500 stands for zero in the data rows.
Here are some numbered points:
[550. 486. 614. 308. 465. 468. 379. 502. 401. 693. 330. 541. 484. 404. 515. 535. 490. 638. 325. 410. 284. 499. 535. 431. 537. 654. 648. 477. 522. 318. 339. 287.] 0
[585. 614. 818. 361. 502. 555. 406. 487. 509. 369. 322. 547. 525. 646. 556. 473. 695. 647. 345. 692. 699. 782. 842. 585. 656. 554. 336. 228. 505. 416. 618. 553.] 1
[491. 588. 645. 367. 341. 446. 344. 683. 182. 529. 442. 499. 419. 539. 501. 495. 460. 544. 445. 508. 349. 485. 706. 483. 572. 464. 463. 536. 486. 389. 351. 528.] 2
[351. 382. 247. 566. 380. 659. 383. 516. 230. 820. 654. 516. 922. 566. 298. 663. 220. 520. 506. 651. 875. 400. 671. 999. 484. 350. 105. 274. 543. 639. 625. 532.] 3
[570. 397. 514. 424. 586. 701. 593. 465. 506. 318. 350. 501. 511. 547. 547. 307. 473. 207. 651. 680. 749. 528. 274. 492. 497. 476. 294. 542. 580. 539. 296. 485.] 4
[228. 341. 310. 579. 535. 573. 239. 617. 536. 295. 590. 566. 582. 526. 557. 387. 691. 611. 584. 364. 495. 293. 438. 374. 573. 615. 659. 671. 714. 573. 581. 474.] 5
[653. 476. 529. 424. 462. 595. 252. 540. 453. 569. 547. 454. 428. 273. 574. 501. 592. 590. 402. 392. 234. 569. 464. 447. 451. 778. 727. 552. 565. 432. 391. 337.] 6
[669. 526. 440. 456. 435. 774. 447. 516. 401. 287. 479. 368. 614. 480. 509. 523. 534. 395. 672. 598. 655. 667. 666. 767. 633. 640. 225. 558. 713. 524. 419. 561.] 7
[479. 438. 670. 530. 506. 411. 684. 431. 539. 483. 332. 715. 536. 463. 575. 513. 544. 625. 518. 558. 595. 729. 596. 392. 515. 420. 250. 488. 496. 543. 460. 591.] 8
[424. 463. 431. 547. 394. 422. 333. 537. 445. 610. 537. 695. 504. 382. 553. 441. 525. 690. 353. 381. 455. 263. 471. 534. 506. 465. 656. 564. 463. 586. 550. 383.] 9
[296. 316. 333. 588. 503. 551. 285. 488. 513. 353. 610. 613. 623. 455. 585. 292. 616. 518. 545. 493. 508. 439. 448. 361. 575. 441. 580. 526. 624. 558. 598. 254.] 10
[506. 377. 379. 511. 459. 593. 248. 603. 187. 801. 536. 599. 570. 469. 269. 412. 319. 612. 405. 526. 621. 668. 800. 653. 564. 446. 337. 356. 414. 419. 557. 573.] 11
[312. 632. 431. 527. 465. 348. 667. 581. 587. 716. 374. 642. 642. 607. 383. 569. 434. 338. 531. 522. 480. 376. 253. 400. 357. 473. 753. 410. 604. 485. 474. 431.] 12
[737. 712. 545. 599. 644. 435. 446. 716. 484. 669. 724. 454. 281. 574. 539. 999. 630. 427. 358. 432. 344. 577. 300. 244. 350. 626. 579. 327. 737. 436. 180. 441.] 13
[351. 457. 352. 631. 499. 495. 722. 503. 854. 295. 545. 609. 541. 675. 332. 532. 369. 156. 656. 579. 520. 434. 393. 495. 598. 343. 379. 584. 224. 699. 703. 669.] 14
[713. 611. 612. 407. 442. 478. 229. 458. 355. 649. 384. 254. 480. 438. 515. 384. 531. 590. 413. 471. 543. 641. 738. 488. 624. 517. 610. 297. 253. 474. 759. 628.] 15
[541. 582. 599. 501. 546. 728. 571. 453. 423. 392. 551. 624. 463. 345. 552. 478. 498. 577. 250. 526. 449. 521. 511. 416. 535. 673. 637. 476. 565. 471. 624. 416.] 16
[705. 446. 462. 519. 527. 491. 371. 611. 612. 595. 574. 556. 512. 517. 520. 551. 585. 501. 378. 605. 555. 401. 623. 671. 609. 340. 413. 483. 587. 650. 425. 556.] 17
[451. 294. 586. 498. 571. 427. 674. 393. 625. 450. 502. 693. 505. 526. 460. 543. 508. 550. 539. 555. 536. 559. 481. 360. 370. 408. 439. 597. 472. 603. 419. 549.] 18
[714. 639. 628. 361. 448. 470. 460. 567. 398. 566. 510. 431. 558. 485. 535. 492. 546. 608. 384. 448. 255. 516. 638. 474. 573. 679. 687. 411. 552. 325. 457. 330.] 19
[394. 504. 599. 330. 488. 492. 498. 520. 679. 440. 517. 747. 532. 504. 541. 535. 595. 656. 479. 572. 482. 600. 556. 523. 442. 574. 517. 562. 609. 457. 402. 258.] 20
[560. 542. 536. 438. 461. 444. 561. 595. 735. 634. 496. 629. 558. 352. 681. 676. 551. 547. 376. 567. 537. 412. 446. 674. 403. 615. 651. 472. 729. 573. 365. 556.] 21
[443. 467. 424. 613. 443. 500. 598. 632. 732. 573. 502. 560. 591. 491. 469. 659. 505. 517. 427. 548. 540. 448. 509. 655. 451. 544. 563. 550. 633. 524. 374. 403.] 22
[702. 602. 690. 297. 365. 408. 461. 426. 413. 790. 385. 651. 542. 452. 552. 333. 409. 494. 258. 461. 129. 605. 637. 492. 474. 435. 685. 514. 355. 415. 457. 475.] 23
[589. 549. 584. 434. 496. 627. 489. 549. 381. 405. 304. 445. 452. 586. 677. 499. 446. 511. 477. 505. 553. 553. 529. 399. 537. 477. 518. 564. 594. 571. 248. 424.] 24
[264. 479. 397. 544. 505. 383. 579. 549. 644. 465. 516. 513. 655. 581. 522. 575. 495. 389. 502. 440. 442. 461. 291. 383. 369. 477. 687. 561. 561. 525. 438. 426.] 25
[473. 396. 570. 547. 450. 421. 671. 495. 608. 390. 484. 699. 579. 655. 509. 586. 532. 565. 536. 622. 700. 667. 649. 566. 423. 479. 312. 495. 483. 477. 435. 517.] 26
[394. 282. 342. 479. 443. 434. 544. 522. 614. 393. 561. 480. 553. 416. 432. 455. 437. 485. 451. 439. 477. 395. 299. 488. 407. 465. 560. 618. 439. 514. 383. 306.] 27
[567. 683. 530. 459. 316. 461. 317. 569. 244. 628. 439. 486. 565. 466. 479. 475. 399. 531. 517. 434. 304. 493. 709. 445. 426. 451. 532. 505. 500. 273. 306. 562.] 28
[528. 576. 550. 296. 440. 550. 543. 603. 360. 528. 514. 617. 442. 320. 514. 511. 608. 599. 496. 468. 285. 574. 649. 366. 619. 670. 695. 343. 603. 286. 521. 349.] 29
Which two points above are nearest to each new point by angle, seen from the average point of the numbered points? Their numbers follow each, nearest first.
[369. 391. 352. 557. 453. 608. 504. 610. 485. 489. 578. 509. 616. 415. 544. 518. 620. 400. 617. 373. 478. 332. 460. 521. 444. 556. 454. 554. 619. 588. 408. 455.] 5 27
[612. 527. 503. 600. 462. 632. 630. 263. 470. 397. 524. 121. 503. 560. 509. 498. 414. 304. 690. 435. 354. 418. 400. 536. 484. 588. 700. 518. 508. 549. 561. 622.] 14 25
[423. 608. 495. 448. 432. 478. 398. 536. 443. 428. 424. 523. 511. 490. 533. 473. 564. 616. 452. 481. 494. 619. 689. 544. 519. 478. 435. 395. 587. 405. 535. 487.] 1 15
[424. 582. 468. 633. 487. 330. 551. 25. 487. 566. 435. 276. 214. 500. 548. 140. 470. 347. 691. 515. 214. 425. 421. 397. 713. 437. 510. 455. 363. 685. 818. 752.] 14 15
[677. 555. 500. 471. 484. 699. 488. 562. 446. 446. 447. 392. 504. 450. 521. 422. 490. 419. 574. 544. 612. 775. 655. 725. 512. 523. 373. 460. 632. 485. 405. 551.] 7 4
[310. 448. 480. 649. 533. 482. 561. 458. 591. 381. 458. 544. 539. 495. 523. 507. 527. 488. 594. 439. 616. 518. 450. 373. 558. 396. 398. 589. 479. 517. 511. 454.] 14 18
[449. 551. 590. 385. 480. 502. 699. 472. 559. 411. 320. 461. 522. 567. 534. 462. 429. 371. 616. 560. 520. 720. 425. 396. 444. 617. 430. 474. 575. 396. 486. 469.] 4 8
[597. 465. 422. 469. 544. 626. 341. 428. 427. 591. 572. 250. 511. 391. 454. 356. 507. 506. 548. 456. 329. 526. 432. 586. 540. 698. 731. 475. 484. 482. 439. 452.] 6 19
[702. 514. 626. 514. 552. 512. 555. 607. 423. 617. 565. 564. 446. 525. 490. 680. 572. 453. 477. 453. 389. 583. 391. 346. 509. 429. 474. 509. 549. 440. 302. 399.] 13 24
[279. 342. 389. 608. 592. 294. 594. 462. 762. 377. 597. 459. 665. 921. 397. 654. 507. 543. 602. 571. 685. 355. 392. 576. 429. 390. 309. 539. 475. 652. 530. 521.] 14 26
[512. 555. 438. 577. 580. 673. 503. 437. 426. 524. 534. 418. 546. 354. 518. 420. 405. 342. 564. 535. 572. 282. 316. 497. 465. 391. 513. 487. 479. 537. 569. 552.] 4 14
[578. 530. 603. 481. 487. 404. 449. 436. 458. 480. 411. 440. 406. 487. 513. 487. 473. 774. 384. 455. 469. 727. 662. 453. 512. 428. 386. 410. 375. 492. 506. 517.] 15 1
[455. 519. 444. 477. 605. 402. 668. 160. 512. 544. 454. 422. 336. 547. 456. 203. 335. 451. 692. 318. 387. 205. 423. 472. 528. 380. 422. 524. 220. 467. 746. 656.] 14 18
[449. 447. 389. 666. 548. 565. 554. 563. 635. 491. 485. 455. 455. 482. 293. 640. 550. 333. 496. 510. 521. 335. 322. 478. 467. 443. 566. 565. 342. 604. 629. 488.] 14 27
[666. 518. 544. 539. 596. 543. 542. 419. 414. 299. 379. 296. 469. 605. 476. 514. 453. 472. 635. 516. 716. 677. 568. 422. 506. 509. 227. 429. 436. 486. 700. 611.] 7 1
